(in the rows, 128 means zero)
Each run below is a few steps of one of 6 hidden systems, one row a step.
trace 1, Y (10 x 26):
[[126 139 109 119  80  66 124 175  81 135 110 108 126 103 111 138 120 113
  136 189 134  63 167 109 132 113]
 [159 116 120  86 116 125 104  87 100 149  87  95 144  84 104  74 153 131
   90 176 144 111 174 124  87 133]
 [172 132 153  93 126 180 145 128 133 132 126 103 162  77 148  82 134 130
   81 106 158 189 139 130 132  81]
 [121 174 181 139 120 146 164 155 139  96 117 141 135 150 180  97 149  88
  115  88  90 169 164 153 160 111]
 [131 127 192 151 165 164  93 112 146 105 116 162 103 166 138 124 151  83
  165 125  69 100 108 161 126 154]
 [151 121 117 122 183 149 127 108 147 147 151 137 102 164 129 159  93 168
  167 115  93 126  54 156  77 136]
 [100 141  55 140 134 107 140 123 132 149 157 170 104 160 109 185  98 161
  134 105 135 188 110 103 142 154]
 [ 83 107  89 160  96 105 147 137 121 113 138 141 145 120 109 173 140 117
  131 126 185  77 120  85 173 181]
 [104  72 125 126  90  68 107 137 121 118 126  65 138 111 110 125 125 155
  137 159 166  56 142 133 126  97]
 [154 152 118 111 117 102  99 150 107 166 108 101 130  77 109  96 112 135
   99 193 132 135 169 106 103  63]]
trace 2, B:
[[174 160 143 137  68  77 136 132 107 144 122 203 136 160 118 105 134  84
  129 173 120 113 163 127 149 134]
 [140 108 110 139 105 184 129  83 104 102 125  73 112  97 127 128 206 118
  149 125 104 104 145 102  79 136]
 [101 112 145  85 190 146 112 157 143 131 117  73 140  93 137 110  86 171
   94  97 147 168 119 149 131  98]
 [152 178 168 143 122  94 145 149 152 148 122 215 150 166 143 102  95  93
  108 147 126 141 130 148 166 130]
 [148 118 123 168  95 167 139  82 116  99 147 137 102 154 132 146 202  99
  180 117  85 101 122 115 101 154]
 [ 84  97 104 101 181 153 106 127 145 120 127  50 104 100 128 171  98 175
  133 104 129 143 102 142 109 109]
 [119 160 124 126 148  70 133 163 148 170 126 194 154 147 118 120  57 140
   92 149 162 147 120 131 166 138]
 [171 123 115 155  49 120 151 105  94 115 150 173 128 152 118 135 184  90
  161 136 127  96 139 100 134 155]
 [ 91  89 104 110 128 152 115 113 117  98 116  23 107  82 131 148 154 152
  136 118 127 109 143 125  99 109]
 [111 143 150 108 182  97  96 178 141 166 108 139 153 108 116  85  67 152
   78 146 153 156 137 134 148 107]]
trace 3, Y:
[[139 169  75  88 115 101 190 112 112 140 118 167 115 175 141 166  98 132
  129 116 108 155 128 150 122 181]
 [ 83  88 106 174 116 143 104  58 170 112 134 145 127 129 104 149 168 120
  117 119 175 129 121 100 158 171]
 [109  99 136 152 130 114 139 199 126 117 165  73 147 103 138 145 104 159
  153 118 158  73  88 116 135  81]
 [119 155 107 103 105  45 102 153  92 149  98 133 102 145 108 119 103 130
  125 178  95 132 192 138 126 111]
 [180 131 120 115 123 174 121  79 113 150 104 150 153  79 103 100 164 100
   96 168 157 110 130  93 105 167]
 [138  96 140  93 116 158 169 127 132  99 144  64 156 117 164 100 140 164
  111  58 149 168 128 152 125  98]
 [ 89 177 172 156 136 117 107 159 167 113 108 150 107 138 154 136 111  82
  115 136  97 168 161 147 182  84]
 [158 136 167 162 158 144 127 137 110 136 129 175 139 159 126  91 157 109
  163 139  83  61 100 127  91 180]
 [161  84  99  72 133 146 113  78 123 127 144 106  89 148 114 172 109 163
  162 104 112 161  92 164  95 126]
 [ 70 177  73 164 158 125 158 128 174 149 130 144 128 116 136 169  94 144
   90 129 153 171 117  97 147 134]]
trace 4, N, 10 rows:
[[ 60  95 141 123 147 136  78 126 123  86  90  60  99 101 123 144 153 113
  140 136 109  86 159 137 135 138]
 [167 126 160  96 182 116  97 159 134 174 120 129 152 108 116  86  67 160
  108 163 143 115  94 147 101  97]
 [196 172 114 122  80 132 181 112 108 146 148 180 135 158 143 103 148 117
  121 113 107 191 148 121 117 120]
 [ 73 119 117 143 130 187 137  93 136  76 112 101 109 117 141 165 185  96
  134  85 117 131 143 117 148 177]
 [ 81  91 167 133 191 105  93 160 167 130 128 109 140 136 128 124  75 163
  131 125 150  84  81 163 138 124]
 [188 168 131 146  97  81 128 143 126 170 152 191 118 163 121 122  94 123
  145 175 107 144 122 128 118  77]
 [134 142  62 124 100 164 146  92  81 120 123 127 100 113 113 165 184 108
  142 126 105 139 155  83 105 176]
 [ 77  68 120  88 155 135 116 118 146 108 114  75 147  99 120 140 107 160
  101  94 191 122 114 144 154 156]
 [141 144 173 166 104  75 136 165 166 146 146 149 166 138 147  84  96 130
  105 155 158 115 127 140 153  63]
 [162 153 128 151  90 136 125 147  69 120 133 138 102 136 123 113 188  95
  170 141  60 118 169 101 100 121]]
trace 5, D (10 x 26):
[[102 102  77 113 132 136 115 148 128 130 139  89 114  78 106 207  89 146
  132 136 178 120  94  99 150 111]
 [ 99 135  98 116  99  48 153 172  87 145 118 126 161 134 118  83 120 161
   96 131 154 125 186 111 141 141]
 [175 100 154 124  61 143  89  99 111 119 121 129 134  87 102 109 174  80
  123 169 157 111 161 108 147 101]
 [137 141 141 112 147 168 172 141 117 115 111  43 145  85 167  98 150 141
  117 122 106  93 131 137  70 107]
 [125 146 183 112 172 151  93 141 144 130 107 154 133 129 137  75 121 115
   94 101 109 206 156 151 156 110]
 [176 174 156 151 132 161 175 109 157 136 129 192 139 152 158 138 124  81
  134 149 111  95  81 143 122 157]
 [103  96 122 148 148 135 115  93 143 106 157 118  90 192 134 141 148 162
  179  75  77 146 106 155  97 140]
 [ 83 137 100 134 170 124 103 151 163 142 131 142 104 114 114 208  61 131
  129 143 153 142  86 119 168 124]
 [123 128  79 135 100  47 153 147  88 157 143 169 145 170 101 115 118 165
  134 136 143 105 142 107 122 175]
 [142  72 101 114  53 126  92  86 109 108 137  96 107  99  94 165 159 115
  143 146 164 128 150 109 148 100]]
trace 6, E, 10 rows:
[[135 157 179 154  96 138 176 182 134 105 135 126 173 106 170  91 149  92
  105 113 149 118 146 118 170  92]
 [120 111 183 139 134 138 102 135 100  91 109 116 114 153 136  88 186  99
  164 114  67  85 159 149 114 152]
 [148 128 153 101 198 174  81  81 161 143 102 122  94 127 125 140 103 127
  133 152  90 135  90 168  86 126]
 [152 180 102 141 158 134 176 119 156 168 151 191 141 162 145 127  94 152
  108 111 124 184  92 126 114 142]
 [110 122 102 157  79 126 156 127 122  99 157 180 119 158 124 184 152  95
  155  92 145 137 122 102 185 173]
 [ 65  80 109 144 126  83 106 127 140 109 127  81 111 134 115 173 115 150
  157 145 143  49 113 135 129 140]
 [138 123 111 116 136  72  70 155 112 176 132 121 119 112  87 110  83 170
  120 176 136 146 142 115 113  69]
 [188 170  92  92  78 142 172 136  80 148 117 126 147  78 129 121 142 108
   97 152 143 149 164  93 116 117]
 [104  92 138 108 105 157 156 100 121  81 113  80 159 112 149  90 185 128
   98  70 154 137 166 134 143 158]
 [112 108 215 150 164 151  92 158 173 104 127 104 142 115 151 100 119 112
  129 119 130 106 107 159 154  81]]
trace 7, D (10 x 26):
[[189 127 121 113  86 130 109  45 133 146 123 194 113 158 105 124 146 100
  124 154 124 168 140 139 125 145]
 [113 114  95 163 127 183 180 100 154 104 160  76 132 110 154 168 159 147
  141  93 141 109  83 106  99 129]
 [ 62 111 154 123 160  90 101 207 121 109 131 122 130 143 127 119  95 148
  129  82 130 155 145 141 185 120]
 [163 154 137 127 101  82 111 123 127 156 102 184 126 133 109 138 101  82
  126 212 132  74 132 133 137 136]
 [161  99  86 126 113 149 131  72 101 136 146  88 115 129 114 110 179 170
  150 121 104 127 129 112  46 132]
 [ 98 126 122  96 149 174 131 153 139 108 128  91 132  76 142 160 108 130
   95  84 166 195 129 119 176 103]
 [110 164 163 154 117  76 168 168 132 129 111 176 174 155 150  78 122 104
  102 137 139  86 151 135 161 160]
 [180  87 166 140  97 138  72  86 123 118 142 134  98 149 109 120 167 105
  179 153  93  98 121 146 102 102]
 [114 158  89 105 185 173 145 130 140 139 115  65 101  90 147 172  99 157
  125 129 100 145 101 129  78 108]
 [103 143 120 121 155 108 131 146 124 147 124 192 153 152 115  91 111 142
   85  89 152 199 150 117 172 174]]
trace 8, W (10 x 26):
[[ 70 100 155 107 143 111 132 145 128  87  85  64 135 119 149 126 132 121
  129 124 127  48 143 163 136 163]
 [154 110 163 132 141  90  56 130 145 168 131 140 130 128  98  76  98 152
  119 174 133 136 129 141 112  65]
 [195 191  93 132 115 175 179 128  98 155 143 149 125 107 141 132 148 114
  130 138  99 160 125  90  84 118]
 [ 78 105 119  94 148 163 138  97 123  85 101 114 124 136 139 136 158 123
  112  62 127 162 152 144 152 201]
 [109 105 192 150 150 113 106 144 193 120 131 134 151 130 143 128  83 120
  116 141 170  88  84 164 171  99]
 [162 153 121 177 110  88 140 159 105 157 174 154 118 175 127 101 136 156
  170 139  78 120 124 110  82  93]
 [127 134  72  91 130 165 105  95  93 122 109 129  71 110 102 200 142 102
  149 135  98 156 141 109 123 168]
 [ 92 100 113 100 148 116 157 109 159 132 106 100 174 104 130 125  96 156
   76 126 204  94 106 140 140 170]
 [146 113 161 164  70  83 120 160 135 127 172 149 152 147 128  86 133 136
  126 116 156 159 148 121 170  56]
 [135 172 129 143 109 153 140 155  90 107 112 107  93 111 145 153 168  78
  166 153  57  91 156 111 105 119]]
trace 9, N (10 x 26):
[[141 126 148  68 185 141 118 145  93 136  97  82 123 124 136  77 121 161
  125 113  78 137 145 163  72 130]
 [170 164 160 102 153 178 134 102 161 142 114 180 137 126 147 112 109  97
   88 116 128 204 117 150 147 124]
 [110 144 135 191 142 161 181 112 154 110 153 161 143 172 159 124 167 121
  143  83 109 112  95 120 122 180]
 [ 83  91 138 144 144 113  79 132 151  99 147 127  77 169 119 191 107 130
  182 109 103 125  97 156 156 123]
 [125 162  90 142 152  90 119 139 143 177 122 152 114 119 106 174  66 135
  129 202 136  91  96 110 110 126]
 [161 101  65 115  75  94 129 109  77 153 155 162 135 139  81 122 145 155
  129 127 163 152 147  87 124 155]
 [111 104 106 110  66 140 160 115 128  91 122  62 140  76 142 163 149 114
  106 121 184 118 151 117 161 106]
 [ 78 122 164 147 144  86 109 172 129 125 106  80 160 110 135  54 136 150
   97 136 135  97 175 128 127 102]
 [208 137 193  94 122 152 102 166  89 130 124 146 130 113 129  84 132  91
  144 143  95 134 138 143 126  85]
 [152 170 117  98 153 178 178  81 127 127  97 112 117 137 165 118 149 121
  118 115  72 146 135 153  70 161]]
trace 10, B:
[[172 103 147  92  66  75 128 149  92 125 126 176 152 138 108 124 112  98
  132 151 170  89 139 138 176 147]
 [133 126 113 149  74 115 133  80 122 120 114  71 121 111 133 102 186 126
  127 168 109  88 176 119  77  99]
 [120 124 143 116 185 174  88 172 104 139 123  91 136  69 116  87 137 150
  103 109 127 179 146  97 119  96]
 [171 163 180  75 142 132 165 152 126 130 100 171 156 142 159  98  93  94
  103 123 121 137 126 176 151 149]
 [129 129 150 181 101 150 133  46 176 103 134 150 112 174 150 117 184 100
  140 121  97 133 132 148 115 136]
 [103 115 127 162 182 181 113 157 146 118 164  87 104 110 133 175 118 153
  166  97 111 132  69 111 113  95]
 [102 148 104  88 163  71 135 164 122 148 115 165 115 171 124 161  52 150
  130 123 121 144 116 158 150 162]
 [147 117  91 153  69 107 127  63 139 140 135 186 127 143  97 157 148 103
  128 166 167 109 125 103 144 166]
 [121  87  90 141  95 131 152 145  97 114 162  52 143  93 126 133 160 171
  147 109 156  93 124  91 100 103]
 [ 93 134 137  82 136  81  94 187 102 131  94 103 129 101 119 111  90 132
   97 139 138 155 186 139 167  98]]
trace 11, W (10 x 26):
[[105 154 144 193 166 101 128 193 126 140 165 152 118 176 138 110 118 155
  168 109  75 125 110 118 111 109]
 [154 128  98 100 133 128  96 113  93 138 122 183  78 150  91 190 114 101
  173 154  95 122 110 126 128 179]
 [109 104  67 118 116 111 164  59 162 139 124 101 142 124 125 160 112 165
  103 141 184 102 102 130 105 163]
 [101 104 115 155  85  98 123 172 127 122 170 113 149 110 119 124 126 154
  114  98 184 168 147  92 180  71]
 [135 160 150 120  87 107 146 192  75 108 104 116 127 110 142 129 145  75
  143 158  99  72 173 120 147 121]
 [134 100 141 100 144 130  73  71 116 134  82  97 115 117 104  78 162 131
  117 163 103 106 165 146  80 146]
 [178 138 135 107 160 190 128 113 156 157 137 114 147  78 137 112 104 144
   91 128 152 183  93 125 107  78]
 [119 175 139 135 140 140 193 164 121 117 135 165 150 163 167  99 137 123
  113  64 103 181 144 129 150 155]
 [101 105 179 155 138 143  89 108 155  88 119 165 103 167 128 155 146  75
  163 119 105  96 113 157 168 168]
 [132 107 116 147 162 107 123 117 157 152 152 103 116 148 126 149  90 178
  164 152 117  71  61 147  69 110]]
trace 12, E (10 x 26):
[[120 142  92 140  82 140 188  85 159 101 146 154 116 156 154 201 132 102
  136 100 142 148 109 133 161 155]
 [ 35  94 107 186 143  86 106 145 148 114 144 113 125 148 112 151 129 158
  143 113 150  88 119 107 151 151]
 [153 107 126 105 123  77  74 181  93 155 137 133 113 114  87 147  78 141
  155 178 137  98 117 123 133  89]
 [166 161  74  92  79  99 160  96  99 157 104 105 127 106 126 113 136 136
   99 175 124 141 180 117  84 111]
 [118 102 121 117 122 184 133 111 117 109 126  94 157  74 126  99 176 133
   87  83 172 175 156  93 146 137]
 [122 115 205 117 137 139 150 184 141  91 126  96 164 120 171 101 116 113
  126  96 142  94 112 168 161 103]
 [133 154 186 164 136 107  93 123 138 128 110 158 108 170 137  78 149 101
  145 156  57 114 158 156 109 112]
 [166 145 112 124 178 201 110  88 122 149 124 149  95 120 114 155 142 118
  151 139  83 138  88 114  75 161]
 [117 132  91  96 150 128 177 105 154 133 140 150 132 166 146 164  83 163
  114  78 147 178  90 157 139 168]
 [ 85 128 123 192  87  87 131 137 166 119 153 177 137 149 122 161 120 109
  129 131 173 121 124 104 197 128]]

Which system made each of these runs?
trace 13 (2 x 26):
[[138 114  74  76 122 139 186 131  77 117 130 101 130 123 132 173 125 147
  150 102 135  91 104 125 103 193]
 [ 83 100 127 117 111  85  95  75 185 125 109 114 130 132 120 121 106 142
   82 135 175 170 158 158 165 107]]
 -> N
trace 14, 2 rows:
[[ 91 115 161 177 160 102  80 148 162 140 145 202 142 161 104 108 107 127
  121 120 155 141 109 121 182 149]
 [191 125 120 127  81 118 151 135  97 128 156 142 109 149 130 175 126 112
  189 154 104  68  89 133 104 119]]
 -> B
trace 15 (2 x 26):
[[160 136 100 167  62 132 187 138 107 122 161 107 147 107 141 144 167 120
  147 142 146  72 118  83 108 107]
 [ 73  89 118  92 132 113  91 139  94  95 113  62 100 127 118 122 148 154
  137  88 104 158 184 141 130 126]]
 -> E
trace 16:
[[115  75 164 107 100  97  58 113 106  98 113 146 106 158  97 106 155 105
  146 117 120 138 176 153 171 144]
 [152 147 132 143 155 164 131 101 168 150 116  86 129  82 142 143 111 126
  123 189 127  71  83 130  73  91]]
 -> E
trace 17 (2 x 26):
[[180 125 166 119 171 185 116 165 108 151 127 145 170  73 116  91 126 114
  114 141 156  98  89  99 121 138]
 [164 133 148  85  96 104 174 109 121 112 127 119 129 183 168  91 132 140
  131  93  91 160 155 191 107 115]]
 -> B
trace 18:
[[107 129 152 139 159 202 121 143 144  98 112  97 121  70 144 181 136  82
  136 133 135  85  94 113 149 133]
 [123 106 145  99 162  66 130 157 115 148 127 122 151 175 126  66  92 191
  128 107 119 116 127 169 100 142]]
 -> W
trace 19:
[[155 101  67  86 127 173 133  95  99 136 131 123 118  91  96 189 127 132
  138 131 161 120  91  98 114 175]
 [ 92 105 106 109 105  73 167 125 160 123 139  91 155 141 147 125  88 178
   94  97 181 153 134 157 152 103]]
 -> E
trace 20:
[[165 174 131 120  90 148 204 113 136 111 115 139 129 134 173 172 128  74
  137 147 113  82 109 149 125 146]
 [ 59  89 110 168 150 112  95  82 147 115 135 125 114 172 111 104 166 168
  135  88 116 149 146 127 117 167]]
 -> E
trace 21:
[[103 125 147 100 153 181 136 183  87  89 110  57 125  77 147 132 153 114
  135  96 108 112 145 121 131 127]
 [116 122 182  89 178 103  90 111 160 138  84 146 136 151 130  83  87 129
   97 143 123 133 137 193 136 144]]
 -> B
trace 22 (2 x 26):
[[189 179 124 125 167 185 158 100 142 169 114 154 145  98 138 116 119 116
  102 166 121 126  90 115  77 140]
 [135 115 130 120 126 157 163 109 125 104 158 144 128 178 152 112 155 149
  141  39 107 200 124 147 130 149]]
 -> D
trace 23, 2 rows:
[[ 95 143 125  89 149 127 174 109 171 109 110  83 124 145 178 143  91 152
  100  91 120 170 128 188 127 116]
 [ 99 151 151 211 145 114 100 138 172 150 147 205 141 150 115 105 128 114
  114 138 140 146 123  98 165 130]]
 -> D
trace 24, 2 rows:
[[145 110 100 161  75 104 120  86 153 128 174 108  92 158 127 162 134 155
  167 132 114 151 117 133 102  56]
 [ 74 169  72 138 150 129 123 183  98 138 113 108 109  76 112 171 118 126
  118 146 126 140 156  68 139 131]]
 -> N
trace 25 (2 x 26):
[[111 147 127  82 186 188 132 112 150 114  90 121 103 107 146 191  96  99
  120 120 113 139  99 157 140 168]
 [101 113 142 160 159  82 142 124 171 150 146 168 171 176 130  83  99 172
  104 110 165 117  96 143 136 158]]
 -> W
trace 26 (2 x 26):
[[105 118 168 122 164 129 109 108 130 126  81 109 160 119 129  40 160 133
   89 134 123  99 167 144 105 167]
 [208 111 183  97 124 166 107 132 139 133 154 141 134 120 134 114 107 120
  136 118 135 171  93 157 136  62]]
 -> Y
trace 27, 2 rows:
[[139 137  96  88  84 101 161  95  90 116 117 158 110 183 131 122 153 122
  134  98  95 171 177 150 127 179]
 [ 79 106 140 161 139 167  98  79 192 103 110 102 120  89 130 172 139  95
  113 148 164  98 109 124 157 129]]
 -> W
trace 28:
[[126 157 128 115  86 106 111 115 142 130  85 138 119  89 122 162 110  68
   96 203 154 110 164 127 170 112]
 [141 104 129 153 121 139 146 118 105 133 138  87 173 105 125  50 188 162
  116 121 142  89 144  95  75 135]]
 -> W
trace 29, 2 rows:
[[139 146 113 111  44  93 170 117 149 111 128 104 127 122 156 167 108 109
  115 147 155 141 156 149 160  66]
 [ 80 140 125 177 140 123  99 138 108 129 104 104 136  97 111  76 185 126
  109 152 115  99 184  79 110 142]]
 -> N
trace 30 (2 x 26):
[[157 179 142  80 114 155 184 168 111 115 102  87 140  83 174 133 113  97
  103 134 117 137 149 143 131  90]
 [106 137 176 136 148 127 106  94 146 118  92 153 134 162 138  54 164 109
   98 113  95 159 180 157 132 159]]
 -> Y
trace 31 (2 x 26):
[[124 155 146 142 136  78 195 179 140 143 139 123 176 154 169  86  89 164
  113 120 136  94 112 150 115 115]
 [145 122 147 150  84 125  70 117 101 113 132 174  93 147 100 123 177  81
  153 136  95 160 176 110 159 120]]
 -> E
trace 32:
[[193  91  97 115  71 132 125 127  95 142 168  99 133  91 103 139 138 151
  149 147 162 119 111  95 102  74]
 [ 87 169  87  96 121 119 160 143 109 122  87  67 125  85 147 128 130 130
   85 130 122 162 196 116 125 118]]
 -> Y
trace 33, 2 rows:
[[119 117 170 103 139 125 120  98 130  96  98 161 110 188 139 126 139  94
  150 107  84 110 135 188 141 194]
 [143 110 133 162 163 159 104  71 195 146 154 139 112 144 125 159 107 146
  148 141 130 119  50 145  96 112]]
 -> Y
